Each path is a new rotation, seen through one point. The rows after it are directions, each followed by how far the rotation turns it, in degrees each step (0 if it stays put).
Each turn is a multiple of 5 degrees from 10 to 175, or 0.
Each row of a path follows its step; steps can be skipped.
Rotation 1:
step 0: [ 0.12  1.20  1.08  1.29  1.31  2.29 -0.40  1.49  0.46  0.82  2.06  0.91
 -0.36  0.16  1.02 -0.53 -0.51  0.45  1.17  1.08 -1.32 -0.46 -1.29 -0.30
  0.09 -0.04 -0.21 -1.66 -0.62  0.38  0.37  0.87 -0.34  0.88  0.50 -0.03
  1.92 -1.34 -1.22  2.14 -2.60  0.38  1.54 -0.33  0.46 -0.16  0.07 -0.50
 -1.18  1.83  1.28  0.40 -0.82 -1.14 -0.64 -1.36 -2.69 -1.76  0.69  2.01
 -1.13 -2.18 -1.46 -2.67  0.59]
step 1: [-1.32  0.37 -1.90  0.37 -0.21 -0.22 -1.07  0.20  2.10 -0.29 -1.71  0.02
 -1.85  2.17  0.22 -0.98  2.26 -0.43  1.12 -0.40  0.57  2.92 -1.87 -0.39
 -0.06  0.41 -1.38 -0.31 -0.06 -1.30  0.95 -0.34  0.38  0.01 -2.29 -1.41
  0.42 -0.06  1.36 -1.25  0.11 -0.33  0.05  1.56 -2.37 -0.73 -1.03  0.39
  0.19 -0.81  0.58  0.50  0.66  0.23  2.11 -1.91  0.10  0.58 -0.78  0.57
 -2.18  2.60 -0.46 -1.05  1.57]
step 2: [ 0.28  0.73 -1.21  0.31 -1.57 -2.89  1.07 -1.67  0.84  0.01  1.05 -0.84
 -0.04 -1.57  0.98  1.58  0.34 -0.38  1.70  0.79  2.28 -1.89 -0.50  0.01
  1.13  0.24 -0.03  0.89  0.69 -0.04 -0.07 -1.94 -2.05  0.94  0.83 -0.99
  2.12  0.72 -0.77 -0.24  0.80  0.56 -1.23  0.27  1.57 -1.64 -1.07 -0.64
  1.79 -1.10 -2.08 -0.47  1.20 -2.44  0.41  0.61  1.75  1.65  0.31 -2.62
  0.17 -0.03  0.01  0.36 -0.35]
step 4: [ 1.28 -1.52 -1.50  0.69  1.08  2.06 -1.13 -0.54  0.66  0.84 -1.40 -0.48
 -0.74  0.94 -2.91 -0.74 -0.52  0.75 -0.47 -1.78 -2.18  2.46 -0.27 -1.66
  2.25 -0.74  1.03 -0.79 -0.32  0.06  0.78  1.79 -0.04 -1.44  1.30 -2.15
 -1.55 -0.03 -0.28 -1.12 -0.20  1.07 -1.24  0.76 -1.78 -3.22 -0.08  0.09
  0.67 -1.27  0.78 -0.04  0.50  1.17 -1.40 -0.08 -1.21 -0.54 -0.98  0.09
 -0.71  0.40  0.61  0.28  0.04]
step 5: [-0.74 -0.55 -0.75 -0.98 -0.33 -1.13  1.62 -0.99  0.01 -1.56  1.01 -0.44
 -1.07 -2.60  1.33  0.33 -0.02  0.91  1.52  0.23 -0.10  1.58 -0.60 -0.12
  2.38  0.96 -0.55  2.97  1.66 -0.17 -0.64  0.82 -0.15  1.27  0.67 -1.81
  2.23 -0.81  0.88 -0.57  0.17  0.88 -0.51 -2.02 -1.11  0.99 -0.72 -0.34
 -0.77 -0.79  1.04 -1.66 -1.32  0.51 -1.59 -0.54  0.02  1.91  2.39  0.89
  1.24 -0.78  1.45 -1.53 -2.01]
step 7: [ 0.16 -2.66 -0.65 -0.60 -0.40 -0.13 -2.08  0.36 -1.90  0.29 -0.94 -0.39
 -0.42 -0.25 -1.95  0.27 -0.13  1.33  0.90  1.10 -1.15 -0.30  1.96  0.36
 -0.03 -1.35 -1.25 -1.79 -0.50 -1.33 -1.03 -1.39 -1.36 -1.15  0.55  0.77
 -0.64  2.64  0.73  0.14 -1.77 -0.30 -0.30  0.87 -0.92 -1.19  0.89 -0.03
  0.98 -0.08  0.82  1.70  0.90 -0.34 -2.04  2.76  0.60  0.16 -1.67 -0.85
  0.62  3.19 -1.23  1.53 -0.46]
step 10: [-2.07  0.44 -0.94  0.10  0.25 -0.01 -1.74  1.21 -1.29  0.39  0.22  0.63
  0.27 -2.60 -0.26 -0.09 -0.41 -0.52 -0.67 -0.47 -1.33  1.35 -1.21  1.69
  1.07 -1.67  0.30 -1.31 -0.05  0.36 -2.05 -0.72 -2.76 -0.45 -0.58  0.09
 -0.12  1.57  1.82  0.01 -0.05 -2.11  0.34  0.73  0.26  1.17  1.20  0.47
 -2.81 -1.20 -0.96  2.17 -2.01 -0.84 -0.79  0.56  0.43 -0.86  0.05 -0.52
 -2.55  0.01  0.55  0.07 -2.29]
step 11: [-1.32 -0.72 -0.65 -0.81  0.85 -0.81 -0.10  2.39  2.07 -1.18  0.65 -0.31
  0.80  2.76  0.13 -0.33  0.38 -1.69 -0.07  1.66  0.75 -1.80 -0.90  0.46
 -1.42  1.88  1.60  2.18  0.18 -1.01  0.48 -0.83  0.33 -0.60 -1.78  1.14
 -1.60  0.22  1.07  0.96 -1.99  1.86  0.74 -0.16 -2.64  0.35 -0.51  0.21
 -0.50  0.67 -1.47  0.33 -2.23 -1.54 -0.06  1.16 -0.76 -0.32  1.42 -1.84
  1.58 -0.47 -0.04  0.15 -0.23]
step 14: [-0.70  1.60 -0.16  1.09 -0.58  0.27  1.99  0.64  2.08  1.20 -1.21  2.17
  0.88  1.35 -1.43  1.45 -1.18 -1.12  0.87  0.55 -0.14  0.34 -3.27 -0.75
  0.66 -0.78  0.38  0.79  2.63 -0.29  0.34 -1.56 -0.18  1.22 -1.39 -0.63
 -1.06 -0.34 -0.22 -0.19  0.59 -0.39  1.01 -0.98  0.38 -0.28  0.31  0.38
 -0.16 -0.92 -1.64 -2.23  0.06 -1.19 -1.11 -0.45 -2.74 -0.57  0.49 -1.59
  1.34  0.07  1.12  2.10  2.30]
[ 0.34  0.08 -0.18 -0.56  0.53 -0.45  0.13  0.01 -0.49 -0.19 -0.02  0.50
  0.15 -0.12  0.37  0.22 -0.22 -0.14  0.64 -0.10 -0.04  0.16  0.01  0.24
  0.41 -0.28  0.18 -0.13  0.22  0.14 -0.48 -0.61  0.47  0.17  0.37  0.02
  0.64  0.09  0.17 -0.06 -0.42 -0.02  0.01 -0.55 -0.08 -0.56 -0.27 -0.29
  0.23  0.17 -0.26  0.08 -0.13  0.06 -0.20 -0.03 -0.69 -0.74 -0.56 -0.08
  0.53  0.16 -0.28  0.01  0.36] => 155
[ 0.11  0.06  0.14 -0.06 -0.40  0.07  0.10 -0.20  0.22 -0.44 -0.32  0.47
  0.27 -0.04 -0.05 -0.32  0.08  0.65  0.32 -0.41 -0.04 -0.69  0.58 -0.56
 -0.08  0.16  0.65 -0.75  0.40  0.46  0.04 -0.01  0.04  0.12 -0.37  0.33
  0.39  0.39  0.28 -0.39  0.00 -0.23 -0.24 -0.13  0.48  0.05 -0.29 -0.16
 -0.29  0.61  0.07  0.34 -0.21 -0.13 -0.30 -0.24  0.17  0.36 -0.17  0.17
 -0.48 -0.63  0.01  0.01 -0.14] => 110
[ 0.00 -0.07 -0.21  0.78  0.35  0.05 -0.45 -0.07  0.97  0.02  0.52  0.69
  0.27 -0.38 -0.04  0.21 -0.24  0.39  0.24  0.09  0.01  0.22 -0.02 -0.46
 -0.33  0.51 -0.31 -0.55 -0.04 -0.16 -0.05 -0.11  0.09  0.09  0.32 -0.60
  0.46  0.11 -0.53 -0.30  0.00  0.29  0.00 -0.28 -0.09 -0.25 -0.05 -0.21
 -0.08  0.16 -0.52 -0.38  0.31  0.39  0.74 -0.03  0.08  0.16  0.10 -0.07
  0.01  0.39  0.14 -0.03 -0.11] => 25
[ 0.04  0.14  0.23  0.30  0.29 -0.04 -0.06  0.12 -0.23 -0.25 -0.26 -0.06
  0.14 -0.22  0.40 -0.24  0.18  0.37  0.19  0.47 -0.71  0.49  0.02  0.48
 -0.35 -0.46 -0.69  0.12  0.31  0.01 -0.26  0.09  0.36  0.74  0.25  0.34
  0.00  0.14 -0.16 -0.18 -0.41  0.37 -0.39 -0.14  0.17  0.15 -0.51  0.60
  0.24  0.07 -0.06  0.27  0.14 -0.26  0.07  0.17  0.41 -0.36  0.68 -0.11
 -0.62 -0.46  0.41  0.11 -0.24] => 145
[-0.19  0.01 -0.13 -0.28 -0.02 -0.04 -0.31 -0.02  0.13 -0.47  0.42  0.03
 -0.02 -0.34 -0.34 -0.52  0.43  0.47  0.05 -0.22 -0.32  0.47 -0.07  0.28
 -0.22 -0.21  0.07  0.21 -0.20 -0.46  0.00 -0.08 -0.14 -0.62  0.48 -0.77
 -0.31  0.08  0.38 -0.75  0.30 -0.32  0.02 -0.01  0.13  0.03 -0.04  0.16
 -0.10  0.02  0.41  0.38  0.31 -0.73  0.25 -0.02  0.41 -0.37 -0.95 -0.02
  0.10 -0.15 -0.18  0.33  0.10] => 125
[-0.85  0.25  0.17 -0.15 -0.04 -0.30  0.41 -0.01 -0.31 -0.21  0.16 -0.20
  0.06  0.26  0.29  0.44 -0.15  0.16  0.64  0.03  0.25 -0.01  0.46 -0.48
 -0.36 -0.19 -0.14 -0.25  0.03 -0.02  0.37 -0.52 -0.26 -0.18 -0.14  0.24
 -0.50 -0.01  0.07 -0.06 -0.20  0.14  0.05  0.17 -0.08 -0.18  0.36 -0.25
  1.34  0.20  0.07 -0.05  0.20 -0.09  0.57  0.55  0.42  0.02 -0.29  0.26
 -0.26  0.18  0.06 -0.33 -0.06] => 70
[-0.17 -0.50 -0.41  0.10  0.08 -0.08 -0.12 -0.58  0.21  0.08 -0.66 -0.33
  0.61  0.09 -0.03  0.72 -0.13  0.14 -0.43  0.16  0.15 -0.19 -0.70  0.25
 -0.49  0.14 -0.16 -0.37  0.10  0.38 -0.47 -0.18 -0.03  0.00  0.01 -0.49
  0.06  0.37 -0.36 -0.12  0.02 -0.37 -0.14  0.03 -0.13 -0.21  0.00  0.32
  0.66 -0.32  0.49 -0.24  0.06 -0.07 -0.70 -0.17  0.15 -0.08 -0.27  0.12
 -0.02 -0.45 -0.61 -0.16 -0.43] => 140
[-0.45 -0.09 -0.15  0.53 -0.12  0.14 -0.23  0.02 -0.18 -0.48 -0.08  0.04
  0.33 -0.48  0.76  0.00  0.21 -0.65 -0.03  0.01 -0.11  0.19  0.16  0.04
 -0.54 -0.24  0.13 -0.47 -0.52 -0.14  0.05  0.37  0.04  0.50  0.54  0.40
 -0.11 -0.26  0.40  0.43 -0.33 -0.34  0.49  0.26 -0.48 -0.04  0.02 -0.15
 -0.31  0.37  0.08 -0.19  0.05  0.14 -0.25 -0.12  0.15  0.61 -0.62 -0.76
  0.08 -0.18 -0.23 -0.01  0.19] => 35
